In the rows, 128 means zero.
Where one turn sends some rows of the set: a few examples, then the rows asked
zunur: [184 125 135 124 145 142 103 121 137 131 156 121]
Masi: [178 121 126 125 123 136 101 118 135 127 187 127]
nibu: [149 146 112 120 118 134 119 122 110 124 170 101]
Lok: [120 115 161 114 103 148 107  97 136 107 155 114]
Nurug: [161 116 127 117 131 125 115 108 135 149 164  94]
Kibi: [165 109 137 132 149 163  96 122 111 120 161 123]
Novom: [131 124 158 123 101 152 112  96 143 110 160 119]
Bim: [132 123 138 130 122 132 106  92 149 137 141 122]
domuv: [136 104 132 108 127 153  96 123 114 145 171 105]
bab: [145 150 151 122  97 149 118 111 142 126 162 122]
Pefi: [159 106 121 125 129 163  89 133 115 115 164 129]
Rade: [143 122 152 103 126 143 140  93 132 103 155  97]
repa: [120 110 156 109 105 156 109  96 133 110 152 114]
Dom: [161 146 128 107 125 139 137 111 135 102 144 134]
volab: [155 117 136  85 129 170 132 115 125 113 166 133]
logi: [159 103 112  98 114 131 111 122 124 128 182 118]
fus: [162 103 129 124 136 165  96 126 114 121 164 128]
Nat: [155 145 129 102 125 139 137 113 129  99 143 129]
gop: [161 118 136 117 137 123 117 105 133 143 165  93]
zike: [148 132 127  96 126 142 140 114 126  99 136 127]
rig: [144 123 137 124 147 133  84 111 124 119 138 110]
bobo: [141 141 131 133 113 157 132  88 119 129 156 116]
Guk: [135 115 140  96 136 150 124 123 131 101 128 113]
rek: [147 141 161 125 122 159 138 101 132 113 148 112]
subu: [162 116 121 110 124 122 107 114 133 144 172 100]
togip: [161 116 143 140 150 151 100  92 119 123 160 112]
dad: [166 131 141  98 119 143 112 131 122 123 191 117]
nav: [134 115 126 101  98 147 116 123 138 105 137 122]
Gok: [165  92 158 123 130 142  97 117 128  98 152 110]
sapo: [142 106 129 108 152 139  97 105 106 132 158 103]
gadag: [154  86 130 103 117 145 126 113 146 101 145 126]
mikub: [139 131 127 127 100 147 109 109 127  97 148 142]

mikub -> zunur
subu -> Novom
sapo -> nav
Where do these go?
Lok -> fus
Pefi -> Dom
nibu -> Bim
bab -> togip
gadag -> dad

Where one turn sends some rows of the set: a few examples, then the rows asked
pul: [123 141 121 107 124 153 121 138 143 124 118 106 112 131 118 135]
kir: [116 119 128 110 152 128 142 140 119 137 111 103 132 118 114 116]
Sisu: [148 113 129 132 117 124 132 161 109 125 134 129  98 122 148 146]
muz: [101 142 133 141 130 135 131 110 129 153 126 118 120  99 128 131]
loti: [120 137 125 123 115 119 123 135 125 100 152 146 132 144 141 115]
gizon: [149 137 140 164 136 142 125 147 120 120 141 126 116 138 142 124]
Kab: [154 107 114 144 112 122 142 133 124 113 119 105 125 106 141 113]
zakud: [130 115 135 148 122 149 124 143 102 144 132 140 120 117 158 129]
Mido: [121 104 123 135 139 134 112 126 111 114 138 102 133 127 156 134]
fug: [144 153 126 128 122 135 160 137 147 140 111 117 131 123 148 138]
puna: [109 153 138 140 129 127 128 130 123 116 127 114 103 134 151 156]
neda: [114 152 112 119 129 147 132 141 136 130 102 122 147 112 135 131]
doke: [126 129 126 110 147 118 122 133 134 144 139 146 119 119 109 112]
taf: [120 116 130 114 114 130 125 136 129 122  98 103  95 119 143 129]
sebab: [121  95 130 132 131 145 139 130 103 130 108 139 112 115 126 126]
nuzi: [123 149 138 108 134 106 156 119 138 123 129 111 111 132 123 125]
rano: [150 136 129 134 114 113 149 107 123 131 148 108 134 114 148 134]
bazus: [135 122 107 157 134 115 148 137 143 120 118 133 134 131 111 136]
goz: [129 136 118 131 134  92 139 153 130 131 137 125 145 103 146 118]
vok: [132 136 122 132 113 111 162 124 122 113 147 129 116 120 104 119]
puz: [140 149 130 129 129 140 136 141 140 154  99 132 120 124 153 131]
fut: [121 125 116 142 131 115 157 121 120 116 151 135 150 138 132 125]
pasi: [126 102 132 150 130 129 142 116  96 124 118 145 112 131 139 127]
palo: [100 127 129 131 107 112 104 147 118 131 134 132 110 122 150 134]
tis: [133 148 120 134 132 145 105 132 123 116 113 146 123 106 117 136]
maf: [148 110 134 115 114 102 128 127 118 125 147 134 103 121 145 116]
vam: [126 145 115 122 123 116 130 126 132 100 128 135 146 144 134 105]

bazus -> gizon
sebab -> fug
puna -> doke
Where do these go?
pasi -> puz
Sisu -> pul
neda -> fut
taf -> nuzi
palo -> kir
Mido -> muz

